Here are some points, each followed by its number:
[-10. -31.  26.  10.   3.  26.  15.  -3. -15.] 0
[  2.   6.   2.   5. -19.  -5.   4.   0.   6.] 1
[  5. -78.  58.   6.  73. -42. -59. -46.  33.] 2
[-15.  55. -12.  -9. -23.  25.  43.   8. -19.] 3
[ 12.  -1.  -7.  -9.  10. -31. -29. -22.  41.] 4
[-32.  58.  39.  39.  -3.  -5.  49.   2. -11.] 5
[-13.  17.  62.  37.  42. -92. -41. -50.  49.] 6
[ 15. -51. -13. -21.  -2.  15. -42. -10.  -4.] 7
[-12.  15.  14.  16.   6.  11.  24.  10. -24.] 8
[-17.  38.  27.  21.   3. -24.  17.  -8.  -7.] 9
[  2.  66.   2.  -4. -21. -52. -14. -11.  41.] 10
[ 21.  -2. -23. -22.  -7.   1. -20.   6.   2.] 11
[ 10. -80.  48.  12.  53. -30. -54. -49.   8.] 12
[ -1.  77. -20.   5. -26. -47.   5.  -4.  36.] 13
[-19.  34.  18.  23.  -2.  12.  38.  12. -16.] 14
[  48. -127.  -13.  -59.   49.   -6. -122.  -40.   33.] 15
[ 20. -28. -42. -30. -15.  24. -13.  10.  -8.] 16
[ -5.   0.  -3.  -1. -10.  30.  28.  19. -25.] 17
[  8.  35. -51. -19. -41.  10.  12.  18.  12.] 18
[  6.  21. -75. -34. -44.  50.  31.  48. -32.] 19
[ -1.  19.  -5.  -4. -11. -33. -14. -13.  27.] 20
[-11. 107. -35.  -2. -60.  23.  63.  41.  -4.] 21
[ 21. -45. -20. -20.   1.  20.  -8.   1.  -9.] 22
[  0. -68.  23.  11.  42.  14. -22. -17. -15.] 23
[-23.   4.  82.  48.  45. -45.  -7. -37.   4.] 24
[ 35. -71.  -9. -27.  48.  -1. -33. -10.  22.] 25
[ -5. -25.  37.  10.  18. -18.  -3. -19.  -5.] 26
[ 10. -66.  66.  12.  63. -39. -59. -57.  21.] 27
[ 20. -37. -22. -23.   6.  28.  -6.   4.  -6.] 28
[ 24. -20. -42. -28. -23. -36. -47. -15.  45.] 29
[ -4. -53.  30.  -3.  31. -19. -42. -22.   7.] 30
[ 15. -42.   1. -18.  21. -10. -37. -10.  17.] 31
[-20.  23.  11.   6. -23.  10.  22.  -7.  11.] 32
[  33. -115.  -76.  -62.    6.   70.  -30.   26.  -30.] 33
[ -4. -13.   8.   1.  11.  -3.  -8.  -6.   4.] 34
[ 17. -66.   0. -21.  26.   5. -35.  -6.   9.] 35
[ -8.  59. -10.   3. -23. -21.  17.  11.  13.] 36
[ 21. -86.   6. -26.  20. -10. -66.  -9.  24.] 37
[-12. -63.  61.  21.  62. -10. -30. -31.  -8.] 38
[ 24. -27. -24. -30. -12.   5. -34.  -5.  13.] 39
[-39.  59.  68.  57.  21. -40.  36. -13.  -5.] 40
[ -9.  22.  -8.   6.  -7.  15.  22.   9. -14.] 41
[  5. -33.  16.  -3.  25. -15. -29. -27.  -5.] 42
[ 18. -84.   8. -23.  32.  35. -36. -14. -15.] 43
[  7. -33.   9. -17.  10. -58. -61. -17.  40.] 44
[ -8.  16.  14.   9.   9. -19.  -5.   3.   3.] 45
[ 17.  83. -78. -14. -72.  47.  61.  54.  -7.] 46
[  4. 119. -90. -21. -99.  40.  74.  74. -10.] 47
[ -9. -14.  26.  16.  10.   9.   1. -12.  -1.] 48
[ -6.  21.  -7.   4. -16. -16.   6.  -5.   9.] 49
[ -3.  24.  -9.  -2. -29.  31.  26.  13. -10.] 50
[-20.  92. -21.  21. -52.  44.  85.  52. -32.] 51
[-8. 23. 21.  7. 25. 12. -9. 30. -6.] 52
[  1.  55. -15.   2. -34. -17.  13.   8.  28.] 53
[-16.  15.  29.  30.  12.   1.  25.   1. -19.] 54
[ -5.  74. -26.  12. -41.  23.  51.  31. -11.] 55
[ -1.  60.  -9.  19.  -7.  49.  62.  39. -45.] 56
[-13. -94.  66.  19.  78.  -6. -44. -41. -13.] 57
[ -1. -94.  34.  -3.  43.  25. -26. -17. -22.] 58
[  21. -101.   37.   -8.   63.  -41.  -86.  -56.   21.] 59
[  13. -127.  101.    7.  127.  -27. -112.  -86.    6.] 60
[  4.  30. -37. -15. -45.  11.  44.  37. -18.] 61
[-8. -7. 15.  4. 14. -9.  7. -1.  2.] 62
[ 12.  44. -27. -17. -30. -69. -39.   1.  69.] 63
[-28.  84.  -8.  37. -33.  28.  86.  49. -24.] 64
[  8. -46.  -9. -13.  10.  28.  -5.   9. -16.] 65
[ -1. -20.   7.  -9.  16. -39. -48. -29.  29.] 66
[-11.  17.  33.  22.  20. -48.  -8. -15.  15.] 67
[  7. -57.   6.   1.  27.  10. -22. -18.  -6.] 68
[ 16. -56.  -7. -34.   8. -45. -71. -27.  53.] 69
New points follow, each followed by the numbers of its three nearest points above, looking only along the 3 directions in which the numbered points spread most, nearest first.
[ -5.   4.  -4.  -2.   1. -10.   2.   4.   1.] 1 49 62
[  4. -25.   5. -19.   2.   4.  -2. -14.   5.] 34 62 11
[-42.  88.  47.  52.  -9.  29. 107.  31. -53.] 64 5 56
[  1. -34.  11.  12.  23.  24.  -1. -18. -25.] 0 48 68
[  46. -127.   -7.  -47.   57.    2.  -95.  -44.   15.] 15 37 59
[ 17. -44.  -6. -27.   8. -18. -48. -18.  30.] 31 66 25
[ -3.  16. -21.  -6. -21.  18.  20.  28.  -8.] 50 41 17
[  20. -127.   76.   -8.  107.  -31. -116.  -68.   15.] 60 59 2
[ -5. -61.  38.  13.  43.  18. -17. -16. -20.] 23 58 68
[-32.  19.  54.  37.  22.   2.  26. -16. -21.] 54 9 8
[-35.  15.  79.  46.  42. -46.   7. -24.   9.] 24 40 67
[-11.  66. -34.  -3. -56.   5.  41.  26.  -8.] 55 61 3
[  0. -12.   6.   0.   6. -15. -16. -10.   7.] 34 62 45
[ 27. -77.   4. -25.  34. -22. -68. -31.  30.] 37 25 69
[ 43. -31. -71. -64. -31. -12. -64.   7.  42.] 29 39 16
[  17. -100.    9.  -27.   50.  -42.  -89.  -48.   35.] 59 37 69
[ -3.  93.  33.  33.  -4. -94. -23. -24.  66.] 10 13 6
[-11. 117. -42.  12. -65.  16.  64.  53.  -5.] 21 51 55
[  1. -21.  39.   7.  42.  -9.  -6. -22.  -8.] 26 48 42
[-16.  25. -27.   3. -23.  66.  72.  47. -56.] 56 3 61
[ 36. -24. -54. -45. -23. -24. -64. -10.  35.] 29 39 69
[-15. -59.  65.  26.  49.  -6. -14. -31. -16.] 38 23 57
[ -6.  37.  -9.  -4. -53.  80.  75.  45. -68.] 56 51 64
[ 12.   4. -35. -20. -23.   3.   3.  14.   1.] 11 18 16
[-22.  27.  41.  29.  17.   7.  27.  -7. -17.] 54 14 8
[ -8. -26.   1. -11.  -4.  64.  46.  39. -50.] 17 0 50
[-12.  25.  35.  21.  16. -43.   1. -27.  10.] 67 9 45
[  4.   6. -29. -21. -23.  11.  10.   9.  14.] 11 18 1
[-19. -45.  71.  27.  53. -13. -19. -32.  -8.] 38 26 57
[ -2. -58.  55.  18.  54.  -9. -30. -29.  -8.] 38 30 23
[-41.  66.  74.  57.  19. -35.  38. -13. -12.] 40 5 9
[ 14. -53. -12. -12.  14.  38.   5.   8. -35.] 65 28 22
[  51. -117.   -8.  -55.   52.  -60. -127.  -61.   53.] 15 59 69
[ 18.  10. -65. -26. -35.   8. -12.  22.   8.] 18 11 16
[-24. -32.  75.  39.  59. -37.  -1. -27.  -6.] 24 38 26
[  49. -108.  -89.  -67.  -11.   83.  -27.   43.  -27.] 33 16 28
[ 15.  33. -85. -22. -63.  50.  36.  50. -23.] 19 46 61
[-25.  84.  28.  56.   4.  -7.  66.   5. -19.] 5 14 40
[ 22. -55.  -4. -24.  26.   0. -43. -17.  -8.] 35 25 7
[  0.  10.  -6. -11. -16.  -2.  -3.  -5.   0.] 1 49 11
[ 34. -11. -34. -17. -29.  10. -16.   4.  12.] 11 39 16
[ 10.  41. -45. -20. -37.  12.  14.  33.   7.] 18 61 50
[  26. -122.  -27.  -41.   11.   88.   -6.   28.  -50.] 33 43 65
[-14.  41. -19.  10. -37.  63.  79.  59. -63.] 56 51 64
[ 20. -23. -37. -36. -19.  10. -32.  -1.  23.] 39 11 16
[  7.  -4. -14. -11. -12.  -2. -16.  -8.   3.] 11 1 34
[  9. -21.  -4. -16.  23. -34. -46. -23.  27.] 66 44 4
[ 23.  15. -63. -34. -42.  16.   2.  30.   7.] 18 61 16
[-16.  28.  72.  50.  47. -80. -22. -46.  38.] 6 24 67
[  0.  56.  -4.   3. -16. -55. -13. -10.  42.] 10 13 20
[-15.  43.  19.  21. -11.   1.  32.   9. -14.] 14 32 8
[ 14. -24. -48. -29. -30.  24. -15.  17.  14.] 16 11 39
[ 34. -15. -36. -23.  -6.  -3. -36. -11.  13.] 39 11 29
[-27.  76.  56.  46.  15. -96. -22. -39.  57.] 6 67 10
[ 35. -54.  -6. -39.  21. -31. -62. -39.  36.] 69 37 44
[ -9. -29.  19.  13.  17.  25.   6.  -2. -34.] 0 48 65
[-15. 108.  -9.  14. -42. -45.  16.  11.  39.] 13 53 36
[ 41. -58. -32. -55.  -4. -29. -74. -26.  50.] 69 29 37
[-13. -22.  57.  36.  50. -43. -11. -40.  21.] 24 26 67
[ -1. -66.  32.  -8.  43.  12. -13. -15. -24.] 23 58 68
[ 23. -34. -22. -23.   0.   2. -32.  -8.  14.] 39 7 31
[ -7.  40.  31.  36.   4. -15.  22.   0.  -6.] 9 54 14
[  5. -67.  21.   5.  49.  14. -32. -23.  -7.] 23 68 58
[-12.  22.  13.  27. -15. -15.   9.  16.   3.] 32 9 49
[ 25. -12. -65. -47. -38.  25. -17.  35.   7.] 16 18 11
[  2.  56. -38. -11. -37.  16.  35.  33. -13.] 61 55 3
[  6.   3.  -1. -10.  -2.  -3.  -2.   0.   0.] 1 34 62
[-22. -10.  57.  36.  55. -32. -14. -27.   2.] 24 26 67
[ 10. -93.  15. -13.  31.  14. -39. -12. -11.] 43 58 35
[ -3.  30. -39. -11. -39.  22.  26.  22. -21.] 61 50 18
[  4.  -7.  -5.   1.   6.  -8. -11.  -8.   0.] 34 62 1
[-27.  20.  81.  58.  37. -81. -27. -59.  33.] 6 24 67
[-31.  15.  76.  57.  40. -40.   4. -24.  -8.] 24 40 67
[-20. 119. -51.   5. -86.  24.  70.  43.   1.] 21 47 46
[ 21. -41. -49. -37. -20.  44.  -2.  32. -18.] 16 28 22
[ 19.   6. -51. -30. -37.  46.  18.  42. -20.] 19 61 18
[-30.  21.  83.  44.  42. -49.   1. -32.   7.] 24 40 67
[-25.  81. -17.  16. -37.   5.  49.  29. -12.] 55 3 21
[ -7.  -4.  13.   0.   0.  32.  47.  18. -38.] 17 8 41
[ -3.   3.  30.  27.  30. -19. -12. -31.  -5.] 26 67 48
[ -8.   6.  55.  39.  46. -35. -16. -46.   1.] 24 67 26
[  8. -52.  12.  -5.  37. -21. -42. -38.   3.] 30 42 31
[  50. -127.   -5.  -53.   59.  -18. -125.  -46.   40.] 15 59 37
[-18. -54.  44.  35.  36.  63.  51.   8. -69.] 0 8 17
[ -5. -18.  21.   8.  15.   7.  -1.  -6. -14.] 48 0 62
[  6. -16.  -5.  -2.  -3.  31.  23.  22. -27.] 17 0 41
[ 25. -27. -22. -21.   0.  -5. -34. -11.  10.] 39 7 31
[  8. -16.   5. -11.  10. -10. -16.  -8.   7.] 34 62 42
[ 13.  32. -67. -25. -48.  11.  -6.  19.   6.] 18 61 11
[ 11.   6. -36. -21. -21.   9.   2.  15.   3.] 11 18 16
[ 26. -16. -25. -33. -14. -38. -48. -20.  43.] 29 4 44
[ -8.  10. -24.   6. -17.  79.  67.  43. -63.] 56 17 50
[-27.   5.  78.  41.  40. -46. -11. -28.  21.] 24 67 6
[  6.  -4.  -7.  -1.   1.  42.  18.  26. -37.] 17 50 41
[  3.  57. -12.   3. -18. -57. -13.  -1.  47.] 10 13 63
[-21.  41.  11.  27. -10.  22.  34.  21. -18.] 14 8 3
[  46. -101.  -47.  -55.    0.   35.  -60.   10.    3.] 33 7 25
[ 17. -31. -34. -37.  -9. -21. -48. -16.  35.] 29 39 31
[ 43. -86.  -8. -37.  13. -18. -64. -32.  38.] 37 69 25
[-16.  33. -12.   8. -21.  69.  72.  41. -52.] 56 3 51
[ 27. -17. -34. -24. -19.  44.  11.  20. -11.] 16 28 22
[-12.  -2.   7.  18.  12.   6.   6.  14. -11.] 52 62 48
[  5. -13. -16. -13.   5.  -9. -14.   5.  13.] 11 34 39
[-26.  29. -27.  -1. -33.  73.  89.  63. -53.] 56 51 64
[  4. -26. -14.  -6.  24. -10.   1.  -9.   9.] 34 62 42
[  14. -100.    4.  -20.   32.   11.  -40.  -16.  -12.] 43 25 35
[-11.  12. -23.  -2. -32.  78.  70.  46. -52.] 56 19 17
[-39.  47.  84.  66.  35. -21.  40. -17. -18.] 40 5 24
[ 15. -95.  -3. -30.  33. -12. -76. -27.  24.] 37 25 35
[  4. -41.  -1. -19.  17.  22.  -8.   1. -15.] 65 22 28
[-31.  78.  32.  50.  -5. -15.  51.   8. -19.] 5 14 40
[ -3.  20.  -5.  -8.  -2. -37. -26. -21.  25.] 20 4 49
[ -9.  12.  30.  20.  21. -47. -22. -20.  14.] 67 45 26
[  53. -127.   -3.  -48.   57.  -18. -120.  -54.   38.] 15 59 37
[ -2.  34. -25. -16. -28.  41.  32.  40.  -8.] 61 50 3
[  1. -99.  37.   7.  55.  31. -20. -26. -27.] 58 23 43
[  3. -20.   4.  12.  21.  19.  16.   6. -21.] 0 48 52
[-29.  15.  75.  45.  45. -58.  -9. -40.  21.] 24 6 67
[  24. -116.   48.   -4.   78.  -42. -103.  -80.   28.] 59 2 60
[  57. -127.  -20.  -60.   32.   -9. -106.  -25.   29.] 15 37 25
[ 10.  40. -80. -29. -60.  60.  47.  56. -33.] 19 46 61
[  38. -104.  -76.  -65.  -13.   80.  -16.   31.  -37.] 33 16 28
[ -4. -53.  30.   3.  30. -21. -33. -24.  -1.] 30 42 68
[  3.  40. -47. -23. -47.   3.  20.  20.   9.] 18 61 53
[  39. -102.  -16.  -41.   29.   -9.  -76.  -28.   31.] 37 25 15
[ 15.  16. -35. -18. -16. -19. -18.   3.  11.] 11 20 49
[ 11. -62.  15.  -6.  36. -23. -49. -28.  20.] 30 31 42
[ -8.   4.   1.   6.  -6.  46.  41.  17. -38.] 17 8 50
